[[116 138 149 117 139 148 117 130 121 135 124 119 143 119]
 [118 139 147 118 140 149 118 130 122 134 124 120 142 120]]
=>
[[118 139 147 118 140 149 118 130 122 134 124 120 142 120]
 [116 138 149 117 139 148 117 130 121 135 124 119 143 119]]

[[142 150]
 [137 155]
 [152 139]
 [149 131]
 [147 148]
 [135 152]
 [140 152]
 [137 155]
 [138 155]
 [144 149]]
=>
[[144 149]
 [142 150]
 [137 155]
 [152 139]
 [149 131]
 [147 148]
 [135 152]
 [140 152]
 [137 155]
 [138 155]]

[[119 109 110 110 154 108]
 [115 144 144 144 123 144]
 [128 123 122 122 112 123]]
=>
[[128 123 122 122 112 123]
 [119 109 110 110 154 108]
 [115 144 144 144 123 144]]

[[142 130 108]
 [108 127 142]
 [143 130 108]
 [142 129 108]
 [125 150 126]]
=>
[[125 150 126]
 [142 130 108]
 [108 127 142]
 [143 130 108]
 [142 129 108]]

[[118 130 107 109 139]
 [126 118 108 105 154]]
=>
[[126 118 108 105 154]
 [118 130 107 109 139]]

[[113 144 112 112 127 127 127 122 127]
 [144 111 146 145 131 131 131 133 131]
 [144 112 145 145 130 130 130 133 131]
 [130 123 132 130 151 152 151 116 151]
 [130 123 132 130 152 152 151 116 151]
 [130 123 132 130 152 153 152 115 152]]
=>
[[130 123 132 130 152 153 152 115 152]
 [113 144 112 112 127 127 127 122 127]
 [144 111 146 145 131 131 131 133 131]
 [144 112 145 145 130 130 130 133 131]
 [130 123 132 130 151 152 151 116 151]
 [130 123 132 130 152 152 151 116 151]]

[[140 123 131 131 124 136 124 112 119 111]
 [128 123 127 128 126 127 124 129 125 105]
 [126 124 131 124 111 131 130 142 126 109]
 [130 124 128 121 121 128 130 135 135 100]
 [139 131 131 139 131 127 128 142 119 119]
 [132 132 123 111 120 130 130 109 135 109]]
=>
[[132 132 123 111 120 130 130 109 135 109]
 [140 123 131 131 124 136 124 112 119 111]
 [128 123 127 128 126 127 124 129 125 105]
 [126 124 131 124 111 131 130 142 126 109]
 [130 124 128 121 121 128 130 135 135 100]
 [139 131 131 139 131 127 128 142 119 119]]

[[114 143 139 118 141 138 143 142 143 118 143 139]
 [119 116 140 116 139 140 116 116 117 152 116 140]
 [141 139 116 135 116 115 138 139 139 128 137 121]
 [138 115 117 142 117 117 115 115 115 123 115 114]]
=>
[[138 115 117 142 117 117 115 115 115 123 115 114]
 [114 143 139 118 141 138 143 142 143 118 143 139]
 [119 116 140 116 139 140 116 116 117 152 116 140]
 [141 139 116 135 116 115 138 139 139 128 137 121]]

[[130 128 136 143 130]
 [124 130 118 113 124]
 [131 128 138 143 131]
 [130 129 136 145 130]
 [146 106 139 125 147]
 [147 105 138 125 147]
 [145 105 137 125 145]
 [115 132 118 136 115]
 [146 107 139 125 146]
 [133 126 139 142 133]]
=>
[[133 126 139 142 133]
 [130 128 136 143 130]
 [124 130 118 113 124]
 [131 128 138 143 131]
 [130 129 136 145 130]
 [146 106 139 125 147]
 [147 105 138 125 147]
 [145 105 137 125 145]
 [115 132 118 136 115]
 [146 107 139 125 146]]
---
[[153 153 104 153 153 153 153 152 104 152]
 [106 106 149 106 106 106 106 106 150 107]
 [153 153 104 153 153 153 153 152 104 152]
 [153 153 104 153 153 153 153 153 103 152]
 [153 153 104 154 154 153 153 153 103 152]
 [154 153 104 154 154 153 153 153 103 152]
 [150 150 107 150 150 150 149 149 107 149]
 [104 104 151 104 103 104 104 104 152 105]
 [145 145 112 145 145 145 144 145 111 145]]
=>
[[145 145 112 145 145 145 144 145 111 145]
 [104 104 151 104 103 104 104 104 152 105]
 [150 150 107 150 150 150 149 149 107 149]
 [154 153 104 154 154 153 153 153 103 152]
 [153 153 104 154 154 153 153 153 103 152]
 [153 153 104 153 153 153 153 153 103 152]
 [153 153 104 153 153 153 153 152 104 152]
 [106 106 149 106 106 106 106 106 150 107]
 [153 153 104 153 153 153 153 152 104 152]]

[[125 139 143 155 140 137 144 142]
 [125 138 143 155 141 137 144 142]
 [147 133 130 116 132 135 128 130]
 [125 139 143 156 140 137 145 142]
 [124 138 142 155 139 136 143 141]
 [147 132 129 116 132 134 127 130]]
=>
[[147 132 129 116 132 134 127 130]
 [124 138 142 155 139 136 143 141]
 [125 139 143 156 140 137 145 142]
 [147 133 130 116 132 135 128 130]
 [125 138 143 155 141 137 144 142]
 [125 139 143 155 140 137 144 142]]

[[154 128 101 102]
 [102 137 154 126]
 [155 149 102 102]
 [155 131 101 102]
 [155 114 102 102]
 [152 154 101 101]]
=>
[[152 154 101 101]
 [155 114 102 102]
 [155 131 101 102]
 [155 149 102 102]
 [102 137 154 126]
 [154 128 101 102]]

[[131 103 130 117 102]
 [106 105 120 141 152]]
=>
[[106 105 120 141 152]
 [131 103 130 117 102]]

[[140 154 128 150 122]
 [148 111 109 115 130]
 [142 109 113 116 127]
 [140 113 119 120 125]
 [154 111 105 115 132]
 [116 104 133 109 131]
 [140 154 125 150 123]]
=>
[[140 154 125 150 123]
 [116 104 133 109 131]
 [154 111 105 115 132]
 [140 113 119 120 125]
 [142 109 113 116 127]
 [148 111 109 115 130]
 [140 154 128 150 122]]

[[129 107 132 122 118 115 139 108 123 131 108 116 129 127 146 130]
 [129 153 122 136 139 144 115 154 136 126 152 140 126 130 107 127]]
=>
[[129 153 122 136 139 144 115 154 136 126 152 140 126 130 107 127]
 [129 107 132 122 118 115 139 108 123 131 108 116 129 127 146 130]]
